63.3	-28.8	-62.4	-44.0	-13.0	59.9 value 63.3
-14.5	77.8	1.3	10.2 value -14.5
-28.5	27.3	-80.1	34.8	-54.1 value -28.5
9.0	-8.1	-65.8	42.4 value 9.0
-14.6	74.3	-46.5	9.3	39.4 value -14.6
-60.3	82.3	47.5	50.1	-53.4	6.9	-23.7 value -60.3
3.8	70.2	79.2	74.6	-2.5	-1.2 value 3.8
10.8	-29.6	-59.5	15.1	27.7 value 10.8
24.0	-13.7	-29.4	-23.5	17.2	58.5 value 24.0
---
[[ 19.2  20.0  33.9 -65.7]
 [-37.3  32.1 -23.5  42.0]
 [-14.4 -56.0 -34.8  -9.8]]
20.0

[[ 53.5  55.8  56.6  55.0 -17.1  58.4]
 [ 64.3  66.0  67.4  65.0 -27.1  69.3]
 [ 11.6  18.8  15.0  19.9  18.5  15.4]]
55.8

[[-32.6 -30.2  -2.9   6.7  13.3]
 [-68.2  -1.9  15.2  75.8  14.4]
 [ -4.3 -18.5   6.4 -38.6  14.7]]
-30.2

[[ 17.4 -46.0 -65.9 -41.6 -62.9]
 [-68.5 -38.9 -64.2 -77.4 -39.9]
 [ 49.4   9.1 -34.7  -9.7  19.4]]
-46.0

[[ 15.0 -35.8 -31.5  26.0  -5.6  35.2]
 [ 21.5 -75.1  31.5 -68.6 -57.5 -59.3]
 [ 82.0 -38.5 -34.5   9.7 -60.3  34.2]]
-35.8

[[-51.2  41.5   2.9 -16.7]
 [ 41.7  23.8   3.7 -60.0]
 [ 25.1  11.5 -12.9 -42.1]]
41.5

[[-28.0  32.4  11.7   7.8  -6.6  11.3]
 [-11.3  -2.0  19.1  20.1  11.5   4.3]
 [-31.8  57.8  -1.4  -6.3   5.5   1.1]]
32.4
---
[[-37.2  -9.9 -34.2  65.3  39.8   8.8]
 [ -0.8  50.3  62.3 -14.3   2.5  44.9]
 [ 51.8   3.6  52.9 -11.7  40.3 -35.8]] | 44.9

[[ 24.1  25.5   0.0 -68.6]
 [ 12.4   0.0  -4.0 -82.3]] | -82.3

[[-57.8 -57.8  41.4  -1.2]
 [ 18.1  21.4  48.1   2.0]] | 2.0

[[ -8.2 -20.0 -24.8 -17.5]
 [ 13.9 -33.2 -40.7 -57.8]
 [-19.2 -21.9 -24.8  -9.4]] | -57.8

[[-52.7  61.9 -48.9 -48.0 -52.9  56.2  57.5]
 [-55.0  46.4  41.4 -55.0 -22.3 -53.8  59.1]] | 59.1

[[-42.7  60.0  49.7 -17.2 -19.2  20.9 -48.5]
 [ 63.2  55.9  61.4 -15.5 -67.8  56.5 -18.5]] | -18.5

[[ 15.6 -27.6  51.5  60.8 -70.4  63.5 -15.3]
 [-22.8 -52.3   7.0  15.8  45.7 -30.8  39.5]
 [-31.2   9.1 -38.2  -1.8  24.0 -43.1  64.7]] | 39.5
---
array([ 14,  93, 161, 165, 229,  21, 127]) gives 229

array([[5045, 8788, 5270, 3438, 3864, 6842],
       [4557, 6304, 8987, 5911, 7666, 7627],
       [2652, 8487, 3488, 3483, 7056, 4047]]) gives 3438

array([[505, 737, 911, 796, 177, 490],
       [513, 463, 854, 907, 264, 317]]) gives 796

array([8362, 4196, 3009, 3615, 9096]) gives 3009

array([[ 444,  258, -165,  515],
       [ 620, -605, -469,  884]]) gives 258

array([1702, 2844, 9681, 7536]) gives 2844

array([752, 707, 724,  41, 415, 349, 774]) gives 415

array([[642, 375, 418, 470, 865],
       [273, 847, 170, 393, 685]]) gives 418

array([ 925, -951, -974,  218, -308, -347]) gives 218
---
[[ 12.0   2.1   7.2  15.5  -8.3 -31.8  11.6]
 [ 18.5  12.4   5.5   7.9  -1.4 -60.8  17.0]
 [ 16.0  10.7   4.8   6.8  -1.2 -52.6  14.7]] ans = 10.7

[[ 27.0  74.5 -22.0  30.4   6.2]
 [ 13.3  -3.2  26.1 -10.5   3.7]
 [ 35.1  21.0   6.5   5.2   1.6]] ans = 21.0

[[  4.4  34.8  53.1  25.1  -3.4  62.7]
 [  9.3 -29.3   1.5 -41.8  50.1 -40.4]
 [-17.1  36.8  13.6  30.8  -5.6  43.2]] ans = 36.8

[[ 56.2  54.6 -49.4  -0.7  35.8  13.7  -3.2]
 [ 61.6  57.1 -50.9  12.9  35.4  20.6  -3.7]
 [ -8.4 -21.3  11.4  10.5 -10.5  -4.1  -0.5]] ans = -21.3

[[ 40.4  63.9 -42.7  62.0]
 [ 22.7  76.9  41.1  54.9]
 [ 40.4  55.8  60.1  62.0]] ans = 55.8

[[-51.2 -37.4 -45.0 -40.2]
 [ 41.1  26.7  21.4  21.8]
 [-56.5 -51.2  64.6 -39.4]] ans = -51.2

[[-41.2  49.0 -19.2  -1.9  -7.0  18.7]
 [ 49.4 -75.2  31.9  10.3   0.1 -16.0]
 [ 30.8   1.5  -6.1 -17.0  24.4 -28.8]] ans = 1.5

[[  7.1 -19.5  -5.3  45.4   4.6 -51.9  58.9]
 [-15.6  -9.6  -7.5 -18.7  11.7   1.3  -2.8]
 [ 24.3 -28.7 -20.0  54.6 -33.8 -42.7  30.8]] ans = -28.7

[[ -9.5 -38.8 -42.2  14.6  68.0]
 [-12.6 -33.8 -39.5  11.4  67.6]
 [-25.6 -15.8 -30.2  -3.2  66.6]] ans = -15.8
---
[56.4 50.4 76.8 63.3 80.1] >> 80.1

[[ 62.8  68.6  75.4  51.2 -11.0  -5.7]
 [ 12.3  17.0  30.3 -21.1  -3.9  52.2]
 [-11.8 -19.5 -26.9   4.2   1.7 -29.4]] >> -11.0

[  0.8 -68.6 -25.6 -45.5  45.8  34.7  23.6] >> 45.8

[[ 14.2  20.3  28.1  -9.4  -2.3]
 [ 51.7  29.2  70.6   3.7 -28.2]
 [ 41.1  23.8  78.6  -1.1 -30.0]] >> -2.3

[[ 45.2  52.0  29.8 -35.8  47.3  64.2]
 [-45.0 -56.3 -29.3  31.7 -43.6 -59.6]
 [ 37.0  47.3  31.8 -16.6  29.8  28.3]] >> 47.3

[ -7.7  14.8 -64.2 -16.2  38.0] >> 38.0
